(in the rows, 128 means zero)
The rows of R fall into 3 groups, and each row is roughly a mix of its group's hidden directions; some rows fit no group.
R (152 x 13):
[[107  86 113 157 115 136 142 101 106  86 121 133 141]
 [142 121  92 139 174 103 108 142 126 140 127 123 170]
 [130  98 166 157  93 119 133 133 100 110  95 134 139]
 [126 135 111 162  92 127  95 101 130 102 131 148  94]
 [178 134 174 123 159 141 126 132  97 121 127 132 134]
 [ 96 109 139 144 165 133 149 125 107 137 151 158  91]
 [162 121  94 121 117  80 118 121 157 118 148 136 105]
 [ 98 122 125 127 121 143 141 173 139 167 105 103 100]
 [107  75 119 115 152 143 148 146 137 121  87 135 130]
 [120 121 181 125 136 118 156 157 123 128 104  88 131]
 [111 179 103 119  97 126 100 106 132 122 121 146 102]
 [157  90 128 106  99 122  97 119 149 128 112  89 121]
 [155 130  93 135 176 118 149 114 127 143 112 137 164]
 [134  99  98 128 106  85 135  95 161 114 136 125 146]
 [109 164 102 123 167 148 121 143 151 130 122 145  89]
 [112 138 130 154 105 118 127 148 146 105 119  76  93]
 [143 119 155  86 161 125 113 163 127 152 117 125 158]
 [147  82 102 142 125 162 125 111 111 139 146  95 112]
 [ 95  93  87 154 134 133 140 147 120 100 108 144 117]
 [147  73 126 147 103 119 125 104 122 130 144  96 106]
 [131  77 115 160 103 112 121  93 119 138 149 114 140]
 [128 129 151 136  69 107 145 106 144 122 136 148  99]
 [137 166  73 145 126 132 115 128 115 155 132 156 142]
 [ 96 136 102 100 153  75 151 127 116 132 140 136 130]
 [157  84 149 119 131 150  97 128 157 150 147 107 117]
 [ 93 151 122 130 193 150 126 126 131 115 141 136 130]
 [143 113 155 115  71 149 134 115  97 129 140 119 107]
 [172 148 145 115 138  94 106 151 133  96 130 138 155]
 [173 158 157 118 122 102 139 116 116 166 130 129 150]
 [118 130  94 154 111 134  82  97 138 111 146 147 105]
 [158 127 141  98 142 118 134 115 141 172 162 108 156]
 [124 127 183 122 112 129 104 144 100 144 104 147 101]
 [107 113  84 127 136 145 114 139 122  95  86 111 109]
 [ 77 140 156 137 103 127 119 152 123 154 110 104 107]
 [ 95 120 171 121 116 154  97 130  91 128 141 121 105]
 [107 113 140 115 117 160 116 104 104 113 166 108  90]
 [ 83 124  96 114 140 143 114 141 144  83 127 111 109]
 [108 151 154 136 166 161  80 130 126 124 145 131 130]
 [116 121 149 140  83 100 159  84 141 119 130 143 130]
 [103  70 131 157 140 130 137 127 159 135 132 105 112]
 [168 163 128 138 109 153 109 133 173 133 128 113 146]
 [117  94 150 106 111 148 143  80 113 114 129 111 102]
 [142 125 152 118 143 116  94 182 124 140  91 122 122]
 [154 132 125 102  90 140  98 122 111  94 145 107 156]
 [166 118  83 126 155  91 130 120 145 118 150 111 121]
 [ 89 146 113 148 124 152 119 133 124 142 131 153 182]
 [137 128 165 142 142 121 185 150 138 106 111 123 109]
 [127 118 128 131 157 171  99 154  96 157 109 127 144]
 [108 129 153 118  87 121 158  93 143  99 143 124 104]
 [143 177  93 124 107 127 104 162 132 139 130 146 110]
 [ 96  93 148 127 131 133 126  94  79 132 127 145 108]
 [127 127  96 124 131 148 134 150 154 100 157  79 115]
 [136 135 183 128 135  94 106 141 151 124 108 155 114]
 [149 103 166 158 101 141 152 148 160 125 152 136 127]
 [121 140  80 157 112 119 101 115 145 101 155 151 119]
 [104 112 117 154 135 181  96 117 116 115 141 146 150]
 [116 115 122 118 104  72 106 110 101 154 110 139 120]
 [111 112  81 144 142 143  91 155 150 109 125 127 107]
 [100 112 130 131 131 190 110 149 110 137 122 106 145]
 [112 143 147 139 107 132 173 117  99 117 127  80 132]
 [123 165 162 123 161 145 153 152 117 134  91 133 140]
 [118 138 154 150 119 185 158 143 113 145 105 123 133]
 [172  81 143 114 118 126 135 134 127 110  86 133 125]
 [134 110 144 105 115 134 147 126 126  99  74  93 111]
 [131 110  87 121 134 161 125 111 146 164 149  99 106]
 [119 154 145 159 158 150 127 157  91 108 118 145 149]
 [136 184  99 108 103 154 119 115 110 128 124 115 109]
 [118  78 122 138  89 151 124 135 147 131 108  98 147]
 [129 144 124 161 142 169 132 178 122 140 133  97 134]
 [148  84 121 123  93 163 154 119 141 118 128 109 103]
 [105  98 132  76 124 146 129  86 129 105 114 123 126]
 [131 136 114 116 102 106 150 110 163  93 160 116  98]
 [137  92 107 104 107 154 124 116  88 121 135 115 165]
 [127  93 163 151 108 133 164 131 145 110 114 128  90]
 [ 95 114  86 107 127 135 148 103 157 107 100 116 115]
 [125 146 125 144  87 106 159 123 102 108 102 143 162]
 [150 119 138 138 100 107 143  70 152 111 128 133 106]
 [117 136 120 150 104 125 179 131 142 121 166 159 146]
 [138 114 133  98 109 123 159 101 128 177 143 109 153]
 [165 144 157 139 103 100  94 149 143 152 144 135 113]
 [132 116  90 111 125 112  98 113 135 116 142 167 169]
 [123 165 142 114 123 121 170 153 100 125 100 157 142]
 [134 137 104 105 110 102 143 146 122 108  83  99 100]
 [147 132 113 159 146 153 110  93 139 126 158 135  85]
 [110 114 144  87 137 119 127  70 110 108 136 137 115]
 [147 146 106  80 131  86 124 136 108 142 116 103 144]
 [153 135 176 126 119 132 134 102 119 171 147 101 116]
 [172 129 127 127 107 128 134 112  91 146 157 147 164]
 [108 107  94 109 154 156  88 121 110 124 154 115 141]
 [103  89 176 160 115 107 138 137 126 113 108 128 127]
 [149 105 119 149 129 121 131 171 151 126 113  76 136]
 [ 82 140 153 139 108 103 119 165 132 113  95 129 120]
 [153 102  97 159  92 130 122 111 130 140 165 126 104]
 [125 152 155 171 117 108 149 125 147 109  93 146 149]
 [145 123 174 136 117 100 118 146 156 162 120 144 100]
 [163 112 171 113 129 123 137 103 160 145 112 101 110]
 [127 117 112 118  98 163 169  82 110 117 125 126 121]
 [141 140 118 135 105 160  98 101  81 138 131 157 118]
 [120 133 111 129 141 125 130 120 168 101  74 104 107]
 [131 106 162 137  97 103 158 133 151 112 104  93 121]
 [ 78 133 161  95 125 117 134 107 133  92 123 119 142]
 [170 109 117 179 107 117 137 149 134 153 129 115 117]
 [108 119 181 122 152 127 162 140 115 139  95 149 130]
 [125  79 155 103 155 125 161 128 135 137 102 130 152]
 [148 117 145 103 172 134 158  98 148 158 137 146 128]
 [169 173 154 139 122 108 135 116 132 148 158 149 117]
 [102 119  89 165 109 148 110 115 119 150 163 136 119]
 [144 144 151 109 114 117  90 167 137 142 159 111 102]
 [127 174  90 134  95 125 122 111 138 151 154 142 108]
 [146  97 108 144 111 148 111 183 108 129 107 127 120]
 [136 165 120 137 126 100  87 120 104 126 102 163 143]
 [138 138 131 128 114 140 113 170 126 144 191 139 130]
 [132 100  80 147 123 143 141 106 113 117 165 118 155]
 [168 109 155 128 155 138 148 162 113 123  96 104 121]
 [161 114 145 145 140 112 148 116 168 154 145 154 100]
 [141 144  91 121 114  90  97 159 158 135 125 121 150]
 [114 122 134 128  76 106 121 162 121 112  84 127 129]
 [146 157 156 101  90 115 121 141 157 129 152 102 110]
 [138 112 117 102 141 150  91 123 103 125 158 117  82]
 [103 112 115  98 146 151 121  73 105 119 145 138 136]
 [108 135 112 144 143 116 157 137 154 138 145 152  73]
 [102 101 152 134 157 103 100 147 123 138 126 136  82]
 [161 122 135 122 147 136 138 147  89 130 153 116 178]
 [123 131 148 144 102 124  97 157 154 106 102 112  87]
 [ 87 126 157 128 129 126 153  77 109 112 142 122 146]
 [151 111 115 153  89 115 114  97 114 110 163 115 151]
 [134  96 150 144 144 124 124 133 167 154 175 146 138]
 [ 86 115 121 130 121 130  76 149 124 130 136 129 169]
 [118 107 135 145 102 145 119 139 126 114 165  79  97]
 [ 83 161 141 132 145 147 149  92 124 113 149 148 116]
 [129 133 105 122 116  85 137 131  97 145  91 133  89]
 [102  94 132 131 105 128 128  77 117 137 118 148 163]
 [119 147 159 130 157  91 109 165 144 135 157 136 146]
 [ 98 142 131 147 142 114 166 139 132 132 170 166 113]
 [168 130 172 102 157 115 138 117 148 118 123  98 127]
 [135 163 126 178 129  97 146 132 127 146 143 153 153]
 [127 139 141 139 135  73 127  89 110 133 143 164 137]
 [108  79  84 115 123 118 104 122 121 148 146 138 107]
 [ 88 152 166 130 149 119 101 132  92 132 135 145 147]
 [119 106 139 143 144 135 102 174 160  92 115 112 136]
 [ 88 106 124 156 150 112 130 114 103 115  88 152 120]
 [129 124 146 135 169 118 120 139 181 135 156 131 158]
 [168 109  78 109 125 138 133 128 143 148 153 104 141]
 [116 136 107 103 147 139  85 147 132 144 179 125 121]
 [140 139 126  99 176 169 145 111 100 134 114 136 118]
 [119 149  88 136 119 153  81 143 139 137 142 134  95]
 [153  87 147 139 161 151 169 134 153 129 137 123 136]
 [148 129 123  92  99 168 109 107 136 123 148  94 146]
 [156 102  91 122 137 184 110 119 122 139 122 113 126]
 [ 94 118  92 107 102 117 110 134 145 134 133  86 153]
 [145 114  91 132 134 145 118  72 128  98 145 143 126]
 [166 101 101 141 111 147 166 122 154 131 115 102 115]]
Here is one row of each group, with its name. Which group are the others in?
[148 110 141  89 171 162 141 100 121 129 108 116 125] => (65)
[110  92 142 120 115 160  85 120 115 132 158 125  99] => (117)
[152 141  94 132 155 169 115 168 125 153 118 133 132] => (51)

[145 155  94 138 118  85 132 130 161 130 137 164 141] => (51)
[ 93 138 146 131 167 110 126 137 119 121 115 114 181] => (51)
[173 151 112  99 127 141 140 118 118 172 154 130 139] => (65)
[133 136 150 151 154 112 128 160 134 166 168 152 142] => (65)
[123 138 139  83 135 179 151 113 126 118 104 134 105] => (51)
[103 174 164 126 126 121 103 149 125 145 110 150 102] => (65)
[ 86 149 148 124 116 146  96 169 127 133 113 145 152] => (51)
[152 156 119 150 140  98 161  93 121 132 157 153 117] => (51)
[117 124 160 114 120 126  82 127  93 132 148 142  89] => (51)
[104 149 142 124 163 165 116 143  87 109 135 126 104] => (117)
[119 157 161 115 141 152 116 174 116 119 127 110  94] => (51)
